Each row has a name. Each question is about the rows just above it.

z_815: [167 131 173 115 106 155 124  99 181 129  90 152 128  76 132 194 109]
z_751: [142 150  99 121 143 157 124 100 103 110 125 111 131 156  92  93 126]
z_589: [167 131 173 115 107 155  92 103  86 141 182 138 153 169 149  97 186]
Go on from [124 100] to the end of its row.
[103 110 125 111 131 156  92  93 126]
Go on from [138 153 169 149] to the end of its row.
[ 97 186]
After [115 106], its row goes on with
[155 124  99 181 129  90 152 128  76 132 194 109]

z_511: [172 103 142  59 148  74 118  96]
z_636: [121 117 118 114 117 142 131 122]
z_787: [127 147 125 125 117 139 132 136]
z_188: [121 131 125 126 116 142 131  52]
z_964: [ 53 113 141  76 129 171 122 117]
z_576: [171 103 109 104 121 112 131 113]
z_740: [132  49 180 150 200 143 131 122]
After [ 59 148], its row goes on with
[ 74 118  96]
Go on from [116 142 131] to the end of its row.
[52]
After [172 103], its row goes on with
[142  59 148  74 118  96]
The rest of the row after [125 125]:
[117 139 132 136]
Go on from [103 142  59] to the end of its row.
[148  74 118  96]

z_411: [142 140 136 150 107 124 144 169 133 164 142  72  68 151 165 104 153 108
 168 159 118  86 154 169 118 151 133]
z_790: [142 140 148 152 107 124 143 159 143 163 142  85  68 151 165 108 153 108
 168 159 118 100 154 169 118 149 130]
z_258: [142 140 143 152 107 124 143 165 138 163 142  81  68 151 165 105 153 108
 168 159 118  93 154 169 118 149 131]
z_498: [142 140 134 150 107 124 148 170 132 169 142  66  68 151 165 105 153 108
 168 159 118  86 154 169 118 152 133]
z_807: [142 140 149 152 107 124 149 152 148 163 142  85  68 151 162 113 153 108
 168 159 118  84 154 169 118 149 134]
z_859: [142 140 164 158 107 124 152 149 160 163 142  85  68 151 165 112 153 108
 168 159 118  86 154 169 118 149 133]
After [112 153], its row goes on with
[108 168 159 118  86 154 169 118 149 133]
Go on from [158 107] to the end of its row.
[124 152 149 160 163 142  85  68 151 165 112 153 108 168 159 118  86 154
 169 118 149 133]

z_889: [130 129 126 105 133]
z_476: [136 128 134  56 129]
z_399: [130 132 127 105 134]
z_530: [130 132 126 106 134]
z_354: [130 129 126 104 131]
z_720: [131 128 134  99 131]
z_658: [136 129 134  55 129]
After [130 132 127], its row goes on with
[105 134]
The rest of the row after [132 127]:
[105 134]
The rest of the row after [127 105]:
[134]
Go on from [130 129 126 105] to the end of its row.
[133]

z_527: [ 75 153 172 101 150 107 130]
z_904: [ 58 128 150 102 142 118 131]
z_223: [146 120 110 141 124 124 136]
z_766: [106 136 139 111 126 129 148]
z_951: [ 57 158 176  93 146 136 124]
z_713: [ 78 153 148 107 157 121 142]
z_332: [139 122 110 129 128 131 135]
z_631: [ 58 158 176  93 146 117 142]
z_368: [208  98 139 111 127 136 126]
z_97: [161 112  98 142 137 126 121]
After [112  98 142], its row goes on with
[137 126 121]
Go on from [139 122] to the end of its row.
[110 129 128 131 135]
The rest of the row after [ 58 158 176  93 146]:
[117 142]
After [139 111 126], its row goes on with
[129 148]

z_376: [ 48 103 163  67  95 138 100 111  85  93 176 157 126 123 164 115  87 160
 112 143 112 108 115 103 134 124 165 137 116 136 130 119 130 105 112]
z_665: [ 48 102 166  65 101 140  98 111  84  93 178 155 128 122 161 116  87 160
 111 143 115 185 133 166 129 161  75 142 145 112 125 143 116 129 136]
z_257: [189 143 117 159  87 115 164 133 169 105 110 114 139 157 126  96 147 110
 146  95 136 106 146 104 125 100 171 117 121 112 124 129 129 147 112]
z_72: [ 82 119 131  97 192 160  92 109  82 154 134 115 122 115 120 149 100 137
 146 152 149 118 126 112 118 163  99 115 113 107 134 127 137 115 144]
z_20: [ 82 119 131  97 192 160  92 109  82 154 134 115 122 115 120 149 100 137
 146 152 149 118 142 164 134 114 152 132 144 125 114 133 143 170 125]
z_654: [ 48 101 170  65 120 146  92 111  82  99 179 150 133 119 151 123  85 167
 116 128 120 182 137 153 123 168  73 130 146 111 130 137 118 132 136]
z_612: [ 48 101 170  65 120 146  92 111  82  99 179 150 133 119 151 123  85 110
 146  95 135 117 126 112 123 168  73 130 146 111 130 137 118 123 140]
The rest of the row after [118 126 112]:
[118 163  99 115 113 107 134 127 137 115 144]
Go on from [ 87 160 112 143] to the end of its row.
[112 108 115 103 134 124 165 137 116 136 130 119 130 105 112]
Go on from [112 125] to the end of its row.
[143 116 129 136]
The rest of the row after [117 126]:
[112 123 168  73 130 146 111 130 137 118 123 140]
The rest of the row after [132 144 125 114 133]:
[143 170 125]
The rest of the row after [110 146  95 136]:
[106 146 104 125 100 171 117 121 112 124 129 129 147 112]

z_752: [111 126 119 133 134 120 136 124]
z_729: [ 99 110 167 144 134 146 124 148]
z_116: [120 146 130 138 118 138 117 128]
z_986: [114 103 128 120 108 123 105 117]
z_80: [111 110 168 145 134 120 136 124]
z_364: [106 146 130 141 116 143 107 119]
z_286: [ 99 110 168 144 134 146 135 124]
z_144: [ 99 110 166 126 193 148 210 166]
z_782: [115 134  95 132 122 149 137 146]
Go on from [168 144 134 146] to the end of its row.
[135 124]
Go on from [110 167 144] to the end of its row.
[134 146 124 148]
Go on from [110 166] to the end of its row.
[126 193 148 210 166]
Go on from [114 103] to the end of its row.
[128 120 108 123 105 117]
Go on from [ 99 110 167] to the end of its row.
[144 134 146 124 148]

z_789: [124 134 129 127 129 127 128 127 129 128 125 125 133 127]
z_894: [125 134 135 135 130 128  95 118 124 127 129 118 117 139]
z_387: [127 130 128 126 129 127 128 127 128 126 126 129 129 126]
z_768: [135 135 135 126 130 138 136 131 139 121 129 117 138 128]
z_96: [ 86 202 115  81 130 127 127 129 128  73  81 151 173  72]
After [118 124], its row goes on with
[127 129 118 117 139]
The rest of the row after [135 135 130]:
[128  95 118 124 127 129 118 117 139]
Go on from [135 135 130 128] to the end of its row.
[ 95 118 124 127 129 118 117 139]
The rest of the row after [129 118]:
[117 139]
Go on from [129 127 128 127 128] to the end of its row.
[126 126 129 129 126]
The rest of the row after [125 134]:
[135 135 130 128  95 118 124 127 129 118 117 139]
After [127 129 127 128 127], its row goes on with
[129 128 125 125 133 127]

z_506: [137 157 117 102]
z_348: [137  55  85  53]
z_79: [146  56  85  53]
z_163: [102 183 128 180]
Go on from [137 157 117] to the end of its row.
[102]
The rest of the row after [55 85]:
[53]

z_482: [140 133 134 129 147 132 107 131 126 123 115 142 130 126 130 131 119 120
 150 134 107 126 117 131  91 138 135 126 143]
z_449: [119 153 134 160 149 125 125 135 123 131 108 129 130 126 131 121 119 121
 150 134 107 126 117 131  92 123  89 124 115]
z_351: [140 133 134 160 149 126 107 131 126 123 115 142 130 140 116 131 119 120
 150 134 107 126 117 131  91 138 114 126 118]
Which row holds [140 133 134 160 149 126 107 131 126 123 115 142 130 140 116 131 119 120
 150 134 107 126 117 131  91 138 114 126 118]?
z_351
After [130 126 131], its row goes on with
[121 119 121 150 134 107 126 117 131  92 123  89 124 115]
The rest of the row after [160 149 125]:
[125 135 123 131 108 129 130 126 131 121 119 121 150 134 107 126 117 131
  92 123  89 124 115]
After [123 131 108], its row goes on with
[129 130 126 131 121 119 121 150 134 107 126 117 131  92 123  89 124 115]
Go on from [119 121 150 134] to the end of its row.
[107 126 117 131  92 123  89 124 115]

z_83: [151 127 119 128 116 128  99 183 151 144 123 124 116 167 135 131 129 129
 111  97 139 137 126 116 151 121 145 134 140 151 131]
z_319: [153 153 123 144 148 110 151 129 145 114 144 129 137 139 128 107 138 131
 162 117 141 115 125 112 142 157  93 119 160 144 141]
z_294: [116 143 136 109 121 147 143 103 150  98 134 130 144 121  94 129 135 146
 133 130 154 119 126 168 144 164 111 143 125 154 126]
z_945: [109 112 137 136 127 136  99 112  96 141 138 163 141 125 126 156 105 101
 143 130  98 133 125 145 130 115 155 139 135 114 151]
z_105: [103 130 133 133 121 105  91 130 109 112 118 134 135 122 117 128 160 153
 109 129 140 101 178 147 124 102 142 145 142 123 120]
z_640: [117 125 124 136 115 120 131 121 151  98 118  98 128 142 135 162 130 124
 106 102 132 128  74  93 110 138  95 108 124 122 135]
z_284: [151 160 106 117 135 134 153 142 159 118 136 117 121 126 131 110 142 166
 115 120 161 143 136 118 122 159 105 112 131 128 116]
z_656: [151 160 106 117 135 134 153 142 159 118 136 117 121 126 131 110 142 166
 115 120 161 143 136 118 122 159  85 112 131 128 116]
z_771: [119 125 123 141 139 126 134 119 107 105 123 166 133  70 136 121 157 123
 129 153 131 125 153 112 128 125 138 105 137 120 118]
z_645: [153 153 123 144 148 110 151 129 145 114 144 129 137 139 128 107 138 131
 162 117 141 115 125 112 142 157  93 119 160 162 136]
z_856: [143 109 143 134 128 114 121 166 142 107 110 139 119 139 136  94 153 117
 130 133 137 108 153  99 151 110 142 143 152 151 121]
z_977: [166 150 110 116 131 130 145 143 177 116 135 123 125 148 130  96 131 154
 124 124 156 132 130 120 128 154 115 125 135 142 112]
The rest of the row after [150  98]:
[134 130 144 121  94 129 135 146 133 130 154 119 126 168 144 164 111 143
 125 154 126]
Go on from [143 134] to the end of its row.
[128 114 121 166 142 107 110 139 119 139 136  94 153 117 130 133 137 108
 153  99 151 110 142 143 152 151 121]
After [132 130 120], its row goes on with
[128 154 115 125 135 142 112]

